In the data rows, 500 means zero.
Here are some points, one per row:
475 444 560 538 442 529 599 565 496 580 544 514 476 399 537 553 441 691 516 496 554 437 435 456 457 413 460 689 509 488 595 434 425 664 651 476 531 426 387 459 419 457 797 428 611 481 465 497 703 449 413 466 461 418 447
455 461 521 457 447 475 482 432 525 460 387 390 510 525 483 429 461 498 453 448 436 323 425 487 444 924 492 402 464 402 480 445 464 542 516 412 475 450 472 445 449 497 371 436 526 418 520 555 504 430 443 481 454 575 421
437 408 433 429 406 445 489 326 405 382 399 431 449 488 554 408 420 478 391 382 437 269 414 358 381 136 481 597 428 385 359 621 438 419 605 460 463 371 422 420 383 412 497 427 438 460 378 387 499 348 303 425 339 487 392
564 527 421 608 473 555 742 907 659 454 533 642 628 493 733 683 750 538 778 938 602 396 545 555 603 468 487 581 656 421 577 565 411 529 636 539 480 614 603 791 472 527 736 616 695 852 724 608 775 604 316 702 385 514 521
538 490 441 452 444 399 471 397 399 471 547 575 436 412 462 488 434 577 465 441 494 430 449 372 441 678 433 621 529 542 303 284 478 360 504 457 461 437 397 467 432 432 448 474 601 487 581 365 392 450 586 427 394 419 477
461 429 599 451 470 528 577 446 723 607 392 419 644 643 512 503 446 522 517 530 433 535 382 368 461 464 430 469 463 365 499 720 451 775 556 461 543 483 721 431 387 488 463 458 594 441 413 694 565 481 353 576 623 667 430
447 416 508 486 493 432 444 406 508 480 451 380 546 553 447 421 428 360 458 370 420 318 497 461 426 579 495 412 377 396 390 505 411 513 531 429 492 394 380 426 384 463 645 442 438 415 477 420 397 453 452 433 611 464 432
384 473 414 398 414 328 429 359 377 354 548 358 307 336 421 378 424 359 425 428 444 361 471 435 412 555 421 334 371 723 277 426 429 341 332 478 476 369 395 435 378 421 242 395 374 403 288 348 361 388 826 400 327 498 485
542 500 472 472 463 479 513 741 527 646 443 590 456 433 561 591 468 523 606 590 464 430 513 389 472 154 503 566 494 474 637 464 445 729 423 470 469 569 578 578 582 517 521 480 532 544 681 580 435 455 372 526 448 507 447
385 544 433 397 461 395 459 466 489 505 508 460 451 626 426 465 437 395 420 443 506 432 490 628 493 326 454 393 500 650 426 392 641 305 417 565 412 431 408 410 470 420 448 437 462 422 393 424 329 424 754 421 616 358 551
455 530 469 431 453 593 473 447 386 466 486 509 455 564 471 567 484 471 468 533 491 445 451 574 525 506 486 394 448 436 514 509 468 433 431 437 508 487 434 426 463 568 507 516 481 453 465 570 399 554 305 546 538 466 482
569 665 493 558 921 636 438 520 477 404 513 459 535 381 427 564 658 514 631 438 641 667 816 752 982 442 500 395 710 693 573 547 691 416 455 758 450 736 542 559 939 611 377 879 517 485 518 576 509 780 440 496 464 448 727
605 454 501 514 472 447 553 779 608 459 691 724 539 483 531 601 606 873 554 465 529 590 597 479 566 690 453 704 538 401 821 528 453 403 605 554 458 526 545 593 489 457 485 495 620 620 509 443 574 422 444 540 441 396 476
411 456 459 522 504 441 444 469 353 564 421 426 470 661 438 414 440 377 490 436 439 560 548 598 401 508 542 384 368 591 485 443 515 581 386 407 455 472 428 445 514 541 264 439 334 405 439 425 451 480 545 436 731 596 495
641 421 567 652 463 624 999 537 919 693 434 873 603 552 999 887 708 758 904 852 465 485 377 405 559 496 472 874 636 383 730 653 437 654 893 459 999 547 769 901 480 444 761 463 774 856 875 552 655 488 386 999 498 446 437
999 999 440 430 837 395 469 701 430 390 983 626 346 420 459 582 817 460 577 503 999 736 845 795 622 450 429 530 837 770 521 430 983 381 411 989 441 863 406 651 632 470 437 879 421 635 540 425 529 762 472 477 390 372 951
526 492 606 571 492 580 503 516 529 491 472 434 583 465 498 435 458 498 519 513 437 532 542 626 529 363 480 431 502 506 661 559 470 505 395 461 451 601 494 538 645 459 413 493 582 479 391 623 418 677 525 477 450 464 590
518 492 518 679 586 664 491 457 468 529 458 623 384 549 459 570 632 371 458 452 496 738 468 620 597 555 467 448 602 485 555 357 493 463 464 562 455 557 587 484 555 544 593 518 604 503 438 548 532 612 546 545 390 623 527
418 394 402 325 432 368 440 339 354 396 405 371 308 429 433 313 388 347 413 434 443 395 462 407 402 584 408 402 366 840 350 296 486 396 416 432 436 411 310 427 388 428 403 436 287 411 336 372 357 387 909 412 616 596 360
467 484 398 377 421 543 474 441 461 583 487 506 439 343 500 465 460 490 476 490 455 584 388 424 398 757 476 546 480 395 449 667 455 379 715 512 470 501 486 462 420 396 571 440 458 534 540 567 564 431 356 525 548 542 494
439 428 419 373 417 398 456 454 423 361 450 405 362 360 415 330 423 485 417 464 440 377 383 309 403 307 438 697 481 294 360 359 385 341 716 402 458 424 380 414 383 419 465 419 318 437 392 384 341 374 571 408 429 361 421
422 442 541 450 445 392 434 485 485 579 378 369 592 520 433 449 397 430 405 429 415 402 496 468 404 688 593 411 392 353 351 464 432 490 401 413 488 388 553 437 419 445 430 434 416 410 296 494 492 407 446 474 792 652 424
416 469 999 918 474 881 461 433 586 933 426 380 918 904 472 518 474 306 568 549 424 649 414 436 690 461 999 436 376 435 545 890 463 811 402 428 624 540 808 475 662 999 396 544 704 437 460 882 796 699 653 521 910 985 447
448 438 591 675 420 721 442 462 395 575 393 445 558 621 433 433 431 541 446 496 435 525 462 388 428 503 579 426 389 389 507 617 454 553 429 442 520 394 574 471 453 499 422 478 427 482 641 691 530 408 659 528 595 530 444
435 537 427 593 512 612 421 483 579 499 453 419 607 709 497 608 503 416 448 507 493 691 514 486 491 689 500 436 499 513 560 539 482 628 373 544 481 521 454 463 660 482 549 648 454 472 508 499 625 599 557 464 433 487 619
445 568 506 527 677 500 483 492 417 407 483 436 491 405 464 484 473 434 487 468 486 568 423 530 483 731 495 383 447 517 588 399 632 458 380 561 446 561 540 423 498 587 405 484 407 470 531 386 446 487 493 440 453 438 473
517 474 496 431 531 403 424 539 590 534 578 448 510 631 475 475 519 412 470 524 522 742 520 672 582 350 500 377 590 504 633 422 552 481 372 520 524 549 566 574 581 588 473 591 591 559 640 483 584 634 415 421 482 466 502
623 614 442 458 596 549 441 568 427 393 753 615 475 383 461 535 546 374 410 456 650 556 778 682 543 469 466 464 631 681 447 389 667 455 425 481 471 604 431 495 628 413 469 436 502 525 456 394 400 478 471 439 413 363 652
490 437 427 391 403 330 476 455 514 406 508 676 472 297 531 407 432 700 378 439 469 368 514 379 396 461 450 596 477 486 438 470 451 435 626 480 437 369 437 447 406 449 601 397 366 485 628 377 381 464 428 508 425 362 447
455 487 432 438 427 356 461 377 489 398 473 496 449 415 453 442 439 804 452 484 459 461 380 462 410 293 483 602 442 483 368 606 440 562 534 409 482 406 490 453 429 475 815 419 464 419 477 429 456 378 562 480 344 505 429
These points spread out most along one direction. Take the direction at right angles to it along which they spread out most. Go by this last direction. How far along it is each point below, from 0 to 99? The average is 50, and the first point in the table lies past the average. One standard deviation of the points above along it is 16.
447 416 508 486 493 432 444 406 508 480 451 380 546 553 447 421 428 360 458 370 420 318 497 461 426 579 495 412 377 396 390 505 411 513 531 429 492 394 380 426 384 463 645 442 438 415 477 420 397 453 452 433 611 464 432 ~ 57
564 527 421 608 473 555 742 907 659 454 533 642 628 493 733 683 750 538 778 938 602 396 545 555 603 468 487 581 656 421 577 565 411 529 636 539 480 614 603 791 472 527 736 616 695 852 724 608 775 604 316 702 385 514 521 ~ 54
542 500 472 472 463 479 513 741 527 646 443 590 456 433 561 591 468 523 606 590 464 430 513 389 472 154 503 566 494 474 637 464 445 729 423 470 469 569 578 578 582 517 521 480 532 544 681 580 435 455 372 526 448 507 447 ~ 55
455 530 469 431 453 593 473 447 386 466 486 509 455 564 471 567 484 471 468 533 491 445 451 574 525 506 486 394 448 436 514 509 468 433 431 437 508 487 434 426 463 568 507 516 481 453 465 570 399 554 305 546 538 466 482 ~ 51
490 437 427 391 403 330 476 455 514 406 508 676 472 297 531 407 432 700 378 439 469 368 514 379 396 461 450 596 477 486 438 470 451 435 626 480 437 369 437 447 406 449 601 397 366 485 628 377 381 464 428 508 425 362 447 ~ 51
455 461 521 457 447 475 482 432 525 460 387 390 510 525 483 429 461 498 453 448 436 323 425 487 444 924 492 402 464 402 480 445 464 542 516 412 475 450 472 445 449 497 371 436 526 418 520 555 504 430 443 481 454 575 421 ~ 58
411 456 459 522 504 441 444 469 353 564 421 426 470 661 438 414 440 377 490 436 439 560 548 598 401 508 542 384 368 591 485 443 515 581 386 407 455 472 428 445 514 541 264 439 334 405 439 425 451 480 545 436 731 596 495 ~ 50
641 421 567 652 463 624 999 537 919 693 434 873 603 552 999 887 708 758 904 852 465 485 377 405 559 496 472 874 636 383 730 653 437 654 893 459 999 547 769 901 480 444 761 463 774 856 875 552 655 488 386 999 498 446 437 ~ 76
